In the rows, 128 means zero.
These are runs of 8 systems, one row a step. Runs of the same system follow the same rule from any start.
B, run 1 (11 x 18):
[[118 177 151 117 127 161 123 151 158 163  96 135  95 135  81 124 100  76]
 [ 91 166 129 129 107 154 178 120  79  92 110 103 139 172  87 125 161 105]
 [117 102 111 135 114 141  86  61  99 115 164 137  94 135  68 121 155 143]
 [ 81 104 148 136 107 100 101 119 165 198 115 135  86 171 132 119 138 130]
 [ 77 121  92 147 171 112 165 163 138 138 129 119 109 171 125 181 126  87]
 [109  98 110 122 202 155 112 106 110 101 128 108 142 157  87  88  88 108]
 [ 87 149 132 123 160 143  88 150  90 188 116 132 141 126 100  80 145 181]
 [ 80 148 182 128 156 142 134 136 140 137 113 136 119 128  94 208 143 170]
 [ 87 118 153 135 148 106 100  80 114  63  91 107 142 174 163 158 127 140]
 [131  74 104 123 167 116  82 113 102 159 156 142 151 139 175 137 174 133]
 [ 98  72 145 109 158 112 143 152 172 184 126 123 141  95 146 141  92 161]]
G, run 2:
[[138 127 104 144 156 130 164  98  67  83 136 126 191 114  97 150 116 146]
 [153 155 126 114  98 122  75  92 144 139  97 149 134  58 164  85 115 113]
 [139 129 119 105  70  85 172 194 152 167 130 116 142 139 136 171 128 150]
 [121 107 119 135 125 158 140 108 115  47 154 117 115  97  95 178  83 118]
 [163 135 103 138  84 127 119 119 113 117 125 127 124 133 169  44 122  73]
 [161 135 103 144 107 124 163 180 115 187 175 157 125  97 104 151 165 151]
 [129 138 152 142 134 136 145  96 165 103 118 129  89 110  56 128  64 131]
 [142 181 103 124  94 116 127 118  89 108  91 118 159 181 132 119 144  77]
 [120 115 131 106  74 162 128 105 110 162 162 145 118  81 101 144 193 140]
 [ 73 112 118 135 103 105 109 140 161 140 122 110  71 143  98 106  68 144]
 [139 150 122 158 134 141 120 142  98 103 139 139 108 197 143 186 145  71]]
T, run 3 (11 x 18):
[[102 100  77 115 134 110 193 183 129 157 143  95 148 123 113 102 110 133]
 [139 144 135 165 153 158 118 146 103 120 127 151 137  71 120 111  40 109]
 [147 192 182 127 138 169 112 158 106 136  99 136 136 144 156 101 169 113]
 [161 154 138 119  93 122 161 118 110  97 149 120 138 120  90 146 190 196]
 [139 131  98 130  72  72  87  59 146 106 115 133 109 125 119 131 107 123]
 [116 115  90 122 113 104 157 144 150 178 114 128 135 176 152 149 147  46]
 [ 88  94 113 113 124 175 187 157 117 145 155 115 128  90  82 113 103 111]
 [119 159 127 154 154 162  62 160  88 115 125 127 120 119 111  82  68 134]
 [160 171 177 171 148 144 127 144 111 156 133 163 117 154 134 142 185 144]
 [121 142 144 110 103 120 162  77 160  80 121 111  93 114  87 124 184 168]
 [146 111  72 117 129  76 101  76 133 111 118 116 144 178 102 135 104 107]]
U, run 4, 11 rows:
[[102 116 166 110 152 188  91 111  82 127 116 114 148 140 108  58 126 139]
 [112 142 139 145 144 139  87 191  99 144 158 129 105 135 136 143 159 199]
 [139 100 188 147 134 131 138 102 141  99 144 133 111 169 130 200 154 155]
 [ 97 114  99 111 146 100 103  69 111  92 105 104 159 154 162 149 167 118]
 [134  60 105 108 164 120  91 125 128 192 155 146 152 111 152 122 132 120]
 [ 80 103 174 140 186 133 139 171 148 156  97 118 133 141 166 125  83 132]
 [170 136 130 132 167 150 144 178  94  60 143 103 165 150 156 135 113 131]
 [176 123 171 121 129 135 143  97 117 116 131 129 158 102 153  79 184 180]
 [130 142 113 117 140  61 104 142 188 130 118 123 111 103 162 148 151 196]
 [180 118 129 131 134  85 150 114 162 143 111 150 165 141 145 200  96  94]
 [112 137 108  96 139 132 172 113 132 123  83 113 172  90 166 103 137  63]]
H, run 5 (11 x 18):
[[104 149 133 121 105 132  81  73  94  70 113 112 113 166 132 120 178 140]
 [152  95  92 108 127  89 107 124 131 209 141 141 142 169 108 116 156 129]
 [ 51 115 104 152 162 110 115 112 143 155 110 141 104  86 117 151  80 115]
 [112 131 141 109 174 180 100 170 109 103 122 108 133 182 151 166 127  74]
 [116 110 157 134 173 156 177 131  88 160 141 134 168 120 107 106 180 169]
 [107 124 120 120 140 120  65 127 146  94 146 109  84  84 129 110 133 207]
 [155 116 163 131 148  79 112 122 165 132 102 125 138 214 140 162 107 149]
 [117 105  89 140 152  99 156  63 116 116 125 140 163 106 153 164 163  96]
 [130  91  98  57 140 148  93 155 137 139 129  99 155 102 144  97  99 104]
 [114 137 172 169 157 123 158 189 117 156 117 139 150 111 164 143  83 168]
 [155 119 154 138 143 154 150 124 149  51 159 117  85 104 164 146 170 133]]
E, run 6, 11 rows:
[[150 111 135 201  74  99 146 109 114 105 155 140  92 146 153 100 120 151]
 [157 124  91 158 150 105 166  88 170 115 140 145  83 114 138 108 158  76]
 [175 129  71  85 142 123 122 114 156 154 125 127 134 123  71  86 111  82]
 [133 179 126 105  90 149 116 133 112 157  95 143 153  90  70 146  83 100]
 [108 163 168  95  67 161 114 153 135 127 120 116  97 145 111 177 163 118]
 [107 105 131 129  73 128 133 106  83 104 158 110 113 181 104 137 178 167]
 [108  91 115 180 128 107  93  65 116 111 161 153  81 108 134 125 138 147]
 [120  95  95 149 167 104 115 107 172 180 123 147  89 150 131 112 113  68]
 [121 124  89 112 183 158 154 140 114 149 126 128 152 135  64 145  90  63]
 [113 163 173  93 147 199  83 130 103 132 109 131 143 114  77 128 119 124]
 [ 92 166 173 131 114 131 106 156 101 164 114 131 131 164 118 158 172 180]]
E, run 7, 11 rows:
[[ 83 130 139 101 145 129 153 159 172 153 118 108 104  97  72 143  99 171]
 [130 165 155 134 128 130  90 126  95  77  92 114 147 200 136 152 100 116]
 [145 102 160 134 126 154 153 100 100 161 151 160 158 114 146 159 202 131]
 [ 64 103  90 105 152  92 102 134 159 129 134  92  98 110 135 107 142 187]
 [150 105 133 177 133 104 107 137 102 124 125 144 147 169 150 136  39 110]
 [118 132 156 133 168 179 187 121 137 135 115 142 135  87 149 130 160  67]
 [134 137  99  75 162 139  95 173 125 125 135  87 133 143 104  80 158 163]
 [146 148 168 168 104 107 130 130  92 138 114 149 161 114 110 141  70 189]
 [118 147 162 128 134 115 143 121 183 102 103 128 100 124 190 178 179 105]
 [156  73  86  84 120 108 135 129 109 121 154  95 162 178 132  99 157 134]
 [112 122 115 158 119 129 121 108 100 122 129 149 144  35 134 103  74 144]]
B, run 8 (11 x 18):
[[140 173 110 137 151 183 127 149  96 147 138 149 119 119 116 117 187  61]
 [118 101 154  92  96 142 184  92 146 116 127 102 120 133  60 106 146 165]
 [102 159  95 162  79  91  64 125 103 119 132 136  95 138 124 147 108 148]
 [142 109 163 144 159 154 141 108 157 165 127 153 103 171 135 148 159  51]
 [ 78 102  75 101 131  99 182 126 130 116 120  76 138 138 108  93 139 136]
 [142 122 106 142 151 146  56 152 101 144 162 143 113 140  74 139  76 136]
 [ 83 158 193 148 155 153 149 114 131 173  75 144 130 131 136  97 143 108]
 [ 90 143 102 101 143 131 146 147 115  73 141  83 113 144 113 170 184 161]
 [148  79 154 152 139 110  79  69 107 129 136 148 146 163 108 141  88 157]
 [ 73 141 112 127 145 108 103 136 153 191  92 141 119 103 189 117 166 104]
 [125  90 132  96 160 147 171 184 136 112 149  94 144 162 114 189 115 131]]
Y, run 9:
[[108 122 137 126 185 184 165 163 102  78 139 100 135 147 138 123 149 105]
 [135 113 134 105 140 133 130 129 137 121 145 111 132  76 126  73 171 214]
 [155 156 160 146 133  82  80 122 166 157 110 158 118 128 138 177 130 181]
 [129 127 126 118 151 103 152 102 168 112  83 119 143 174 155 178 120  58]
 [125  91  81  87 123 130 128 121  84 118 121  98 187 120 137  76 106 104]
 [131 105 151 143 115 154 101 165  93 194 154 161 146  81 135 121 103 156]
 [100 153 170 154 120 139 159 191 162 114 122 126  85 118 167 176 119 126]
 [168 125 124 134 142 117 159 128 136  35 136  90 118 154 159 103 140 146]
 [184 129 120 137 144 108 114  67 119 150 125 157 160  91 136  72 169 146]
 [145 165 113 107  94  89 114 147 170 206  99 152 131 117 130 157 126  96]
 [129 117 127 118  87 136 170 149 116  93 120 104 151 166 109 168  60  79]]
T, run 10, 11 rows:
[[ 98 106 126 156 198 103 154 112 140 178 134 142 122 138  88 114 145 178]
 [104 141 138 131 208 128 109  90 173 104  96 129 110 109 100 162  94 121]
 [122 110 174  91 173 154 100 110 122 128  95 112 171 199 129 159 129 109]
 [ 79  81 136  99 135 139  97 116 105 135 151 122 147 105 133 180 163 182]
 [112  84 144 123 119 104  65 147 173 110 147 113  79 136 166 149  91 170]
 [119  78 143 169 163 109 155 137 136 114 139 121 121 166 208 130 138 122]
 [148  82 122 105 182 146 153 111 159 111 147 121 128  68 152  83 146 130]
 [154 135 143 106 171  99 104 144 148 139  90 116 180 120 148  89  83 173]
 [150 157 154 132 146 115 142 143 124 116 103 143 183  96 183 198 131 133]
 [151 115 164  70  62 147 128 126 144  77 124  97 135 109 166 139 141 129]
 [146 104  89 121  70  84 115 149  90 113 152 106 160 137 178 109 130 159]]
X, run 11 (11 x 18):
[[139  61 112 133 166  99 131 100 177 189 147 153 104 126 129 124 135 116]
 [ 79 129  93 135 174 138 141 169 121 125 118 105 128 129 101 127  54 100]
 [165 129 167 141 158 198 110 147  81 117 155 146 132 160 118 147 141  87]
 [ 70 150 179 119 120 153 151 118 108 137 107 117 128 102 115  92 185 182]
 [147 147 119 109 101  83  81 132 145  86 133 108 111 152 119 167 133 203]
 [121  93 143 142 144  82 126  63 159 132  95 142 143 139 180 156 124  99]
 [108 102  47 102 177 125 130 154 119 132 145 103 146 101 148 103 132 102]
 [165  77 171 134 148 174 126 170 126 163 161 141 133 136 105 119  70 129]
 [ 69 191 169 164 135 163 130 161  93 119  97 135 126  97 146 137 124 136]
 [187 162 145 114 120 132 133 137 140  75 141 113 115 147 138 129 206 164]
 [132 117 146 114 105  81 144  60 141 133  91 127 172 101 124 112 119 176]]
X, run 12 (11 x 18):
[[181  77 119  96  97 135 147 165 130  97 154  95 146 166 142  97  92 112]
 [121 121 145 188 113 138 127 124  69 173 137 175 154  85 155 113 103 124]
 [136 178 117 138 133 132 135 179 168 129 138 124  49 102 132  91 169 130]
 [186 152 160 145 124 110 184 107 120  97 103 126 165 175  89 118 107 143]
 [122 164  99 111 110 137  85  63 111 128 110 149 137  62 111 143 150  92]
 [132 106 119  64  95 115 140 163 180 184 124 103 114 171 122 119 158 106]
 [102  92 119 161  88 117 182 135  86 118 147 128 146 131 111 184  74 126]
 [124 121 130 152 107 168  83 123 115  96 155 132  68 109 166  87 140  80]
 [136 136 128 157 139 105 163 148 109 172 122 125 139 176 116  58 161 168]
 [131 148 110 162 150 116 115  92 136 110 142 150  95  91  57 168 102 154]
 [120 146 147  93 148 142 100  95 164 119  75 109 116 182 129 111 132  62]]
Y, run 13 (11 x 18):
[[104 137 116  92 147  90  75  95 155 158  72 125 158 155 106 150  87 118]
 [ 93  95 127 102 158 154 124 141  85 152 113 117 189 164 121 173  94  85]
 [ 62  78 142  97 134 176 128 162 103 129 146 102 141  87 146 128 118 148]
 [106 109 172 151 146 129  97 177 128 119 150 122 102 122 175 131 127 209]
 [144 125 153 167 201  99 143 122 173 103 122 138 110 125 176 150 149 152]
 [163 140 101  97 178  81 121 106 180 117  82 110 152 118 158  90 132 120]
 [180 128 126  96 136 107 122 129 121 179 100 142 212 124 122 129  88 120]
 [121 132 154 103  90 156 141 157 121 145 112 138 169  85 150 180  95  91]
 [122 105 158 119  72 152 144 181 109  85 144  97 127 133 193 133 122 137]
 [155  99 141 184 113 116 147 127 108  99 165 141 112 100 194 104 153 166]
 [173 154 113 167 137  89 118 126 181 140 124 153  83  93 177  91 146 120]]
H, run 14 (11 x 18):
[[123  85  84 135 176 130 102 140 101  70 165 110 137 127 127 163  82 130]
 [135 104 204 113 159 152 107 109 129 152  92 135 171 143 173  99 129 129]
 [119 148  86 134 163  89 149 168 141 122 140 117 132  86 170 134 182 178]
 [174  75 145 111 154 125 120 115 170  85 144 112 123 134 107 131  63 146]
 [130 162 160 141 124  97 128 102 104 106  67 130 190 126 197 133 134 137]
 [186  97  79  99 124 112 150 161 162 141 174 129 132  90 156 142 167 114]
 [112 117 156 123 114 121 171 131 150 111  91 105 150  96 124  95  47 143]
 [181 160 139 166 105 135 115 162  91  82 140 139 138 124 197 149 135 115]
 [183 114 145 103 105 133 196 115 174 148 132 129 118 111 119  84 168 115]
 [124 176  84 143  87  95 129 137 103  84 115 110 135  83 110 101  79 155]
 [205 135 163 136  84 141 105 137 140 143 134 164 120 147 138 160 108  78]]
G, run 15, 11 rows:
[[202 144 164 120  86 114 174 165 159  82 131 108 127 139 150 146 129 162]
 [143 118  79 145 121  99 171  90  94  66 144 118 158  89 116 126 125 148]
 [179 135  84 124  99 103  86 102 149 151 128 155 126  70 146 111 107  88]
 [146 128 117 109  77 116 200 183 154 172 132 130 137 119 113 168 108  93]
 [125 137 119 118 112 178 138 136  96  68 145 108 124 104  68 138  87 110]
 [164 147 134 155  47 138 111 115  82 119 127 137 125 136 141  59 119 106]
 [131 162 107 159  80 103 159 155 124 161 160 152  87  96 102 151 175 162]
 [138 127 120 128 118 114 135  85 173  98 129 125  77 146  52 147 101 118]
 [109 144  83 128 105 126 137  94  91 138 108 125 144 176 114 124 145  47]
 [105 120 127  98  98 182 105 137 117 187 152 140 100  96  92 127 174 106]
 [ 74 115 164 147 104 138 121 155 133 145 127 108  81 176  86 105  82 154]]
U, run 16:
[[ 77 112  99  90 113 102 147  87 120 131  97 112 178 126  98 186 120 110]
 [111  92 118 107 110 168  76 129 112 149 136 136 134  88 164 111  94  69]
 [106 108 149 151 121 141 164 196 117 171 131 111 113 168 155  73 123 126]
 [141 122 134 174 150 137 171 145 108  58 167 111 107 127 103 126 105 176]
 [180 159 148 149 147 124  82  66 123  91 114 142 122 138 126  90 163 148]
 [120 160  93 114 153  87 118 130 150 187 116 141 137 122 106 160 198 152]
 [107 102 150  84 129 136 125 122 168 146 110 129 139 115 103 210  88 104]
 [ 93 131 136 107  91 153 116 146  83 117  94 109 172 144 180 124 104  72]
 [137  79 116 138 102 153 168 177  99 139 187 119 112 107 158  78 155 137]
 [127 108 164 170 137 104 140 120 154  97 133 116  80 141 127  81  93 189]
 [174 178  92 175 175  91 109 111 108  96 126 146 131 151 126 146 137 127]]

Which system made each of these runs?
run 17, 2 rows:
[[113 101  99 122  82 111  79 176 139 139 173 109  70 135 123 110 113 160]
 [105 112 167 183 137 112 146 103 137 145 104 142  99 191 132 129  91  99]]

H
run 18 (2 x 18):
[[ 91  94 179  99  80 155  82 129 123 130 104 106 128 157 140  92  79 122]
 [111 128 103 188 111 124 145 188  64 133 166 137 121 133 171 128 145 138]]

U
run 19:
[[151 131 166 141 141 120 146 170 134 129 121 119 123 229 156 155 159 122]
 [ 92 112 133 139 193 160 153  86  97 100 137 126 136  99 102 121 179 154]]

G
run 20, 2 rows:
[[148 123 132 167 102 121 135  62 107  61 150 127  99 131 105  92 134 153]
 [125 143  99 130 137  91  66  71 129 164 102 139 121 148 115  70 139 121]]

X
run 21, 2 rows:
[[130 162 114 184 123  85 168 165 110 138 131 140 139 124 105 176  86 169]
 [151 119 179 105 144 143 129  90 181  71 109 117 109 141 149 168 134  94]]

E
run 22:
[[172  94 128 104  99 144  94 138 149 162 162 143 108 159 152 165 172  73]
 [ 62  89 131 129  93 113 181 145 130 151 132 100 109 117 127  83 129 175]]

T
run 23:
[[ 96 112 146 160 137 127 157 112 107 120 101 121 150 111 118  60  49 147]
 [160 191 139 161 173 152 114 168 133 117 121 151 109 113 176 139 146  86]]

E
run 24:
[[ 74 102  59 120  96  80 148 166 132 137 143  98 123 103 145 127 111 142]
 [142  78 160 163 133 157 117 141 118 118 144 134 111 157 154 119  52  82]]

H
run 25, 2 rows:
[[ 82 105  87 137 124 120  65 146 110 142 145 126 116  71 142  98  78 155]
 [122 125 172 176 120 144 151 177 141 155 116 138  99 155 153 121  68  87]]

E
run 26, 2 rows:
[[158  76 134 140 173 118 116  97 139  69 159 122 128 142 175 163 141 138]
 [149  90 109 121 151  79 106 132 147 169 121 129 160 112 189  81 112 156]]

B
run 27:
[[157 125 116 182 155 114 130 157 156 178 151 153  73 153 125  84 132 111]
 [115 179 117 153 184 135 142  90 142  93  97 132 100 121  81 113 113  88]]

H
run 28, 2 rows:
[[192 139 170 161 133 152 154  79  96 142 119 166 162 143 106 111 145  94]
 [111 182  82  92 102 120 111 126 145 140 115 122 115  54 119 110 179 133]]

H
run 29, 2 rows:
[[ 93 116  96 180 158 104 119 154  77 180 143 152 139 164 143 149 144 130]
 [ 95  87 131 124 194 168 107 104 164 134 147 129  76 110 112 112 135  98]]

H
run 30:
[[126 101 106  93  56 126 109 113  97 124 143 121 147 161 117 192 125  95]
 [ 70  98 121 141  76 162 143 134 118 132 154 127  76  77 145 113 123  89]]

G
run 31:
[[153 103  98 133 133 139  88 177 143 178 182 155  91  87 145 140 128 113]
 [116 135 181 157 141 140 201 172 151 129 102 118 114 150 136 107  88 117]]

X
run 32 (2 x 18):
[[154 159 130 144  49 145 143 166 114 171 144 153  99 121 130 100 149 100]
 [139 140 131 147  88 139 207 117 156  99 143 126  80 118  91 142 136  95]]

B
run 33 (2 x 18):
[[158 131  78 107 175 118  58 112 112 114 131 134 165  95 126 155 104 123]
 [119  97 167  89 167 150 131 149 172 196 109 133 134 127 152 132 134  92]]

X
run 34 (2 x 18):
[[ 99 131 166 157 165 157  93 103 103  65 119 124 112 155 147 180 127 116]
 [114  79 130 129 158 114 116  95 112 135 135 118 145 155 175  89 191 157]]

B
run 35, 2 rows:
[[ 98 135 149 172 132 123 146 143  83 210 117 156 152 141 127  81 134 139]
 [106 140 105 152 163 144  96 139 160 104 161 136  38  93 115 138 151 120]]

H
run 36:
[[120 169 165 148 149 134 127 164 127 185 115 153 125 149  68 153 106 160]
 [103 178 154 123 129 145 142 103 142  64 101 117  99 133 113 192 158 106]]

X
run 37 (2 x 18):
[[ 67 103 108  97 109 137 148  97 130 100 148  96  99 102  99 129 187 160]
 [128  88 144 153  97 103  72 132 121 134 154 130 100 186 120 147  78 166]]

B
run 38, 2 rows:
[[140  87 166  74 139 143 136 133 121 113 110  94 186 146 158  98 132 154]
 [125 111 131 134 126 101 117 136 110 156 136 148 175  69 183 168 135 183]]

Y
run 39, 2 rows:
[[ 78 140 113 149 120 149  69 121  78 154 152 149 105 115  69 150 119 145]
 [111 147 184 148  91 134 120 120 164 137 101 135  64 170 136 120 136 102]]

G
run 40 (2 x 18):
[[130 168  87 119 178 137  50 120 101 128 137 140 123 127 102 160 171 125]
 [113  99 179  90 134 156 123 115 137 195 120 144 143 154  96 172 162 127]]

U
run 41:
[[138 142 135 127 178 130 114 122 104 151 109 119 148 209 107  87 176 139]
 [ 82 128 169 133 172 135 100  88 109 173 107 153 150 116 114 150 163 164]]

G
run 42 (2 x 18):
[[141 124 171  80 117 186  94 142 121  70 130 102 137  87 146 123 117 140]
 [151 122 169 163  73 118 142 135  77 123 141 139 158 113 176 114 147 187]]

B
run 43, 2 rows:
[[ 68  95 100 142 165 112 157 151 104 126 125 111 157 127 183 169 130 121]
 [166 102 143 107 180 171  84 147 158 106 153 125 103  96 166 105 125 112]]

G
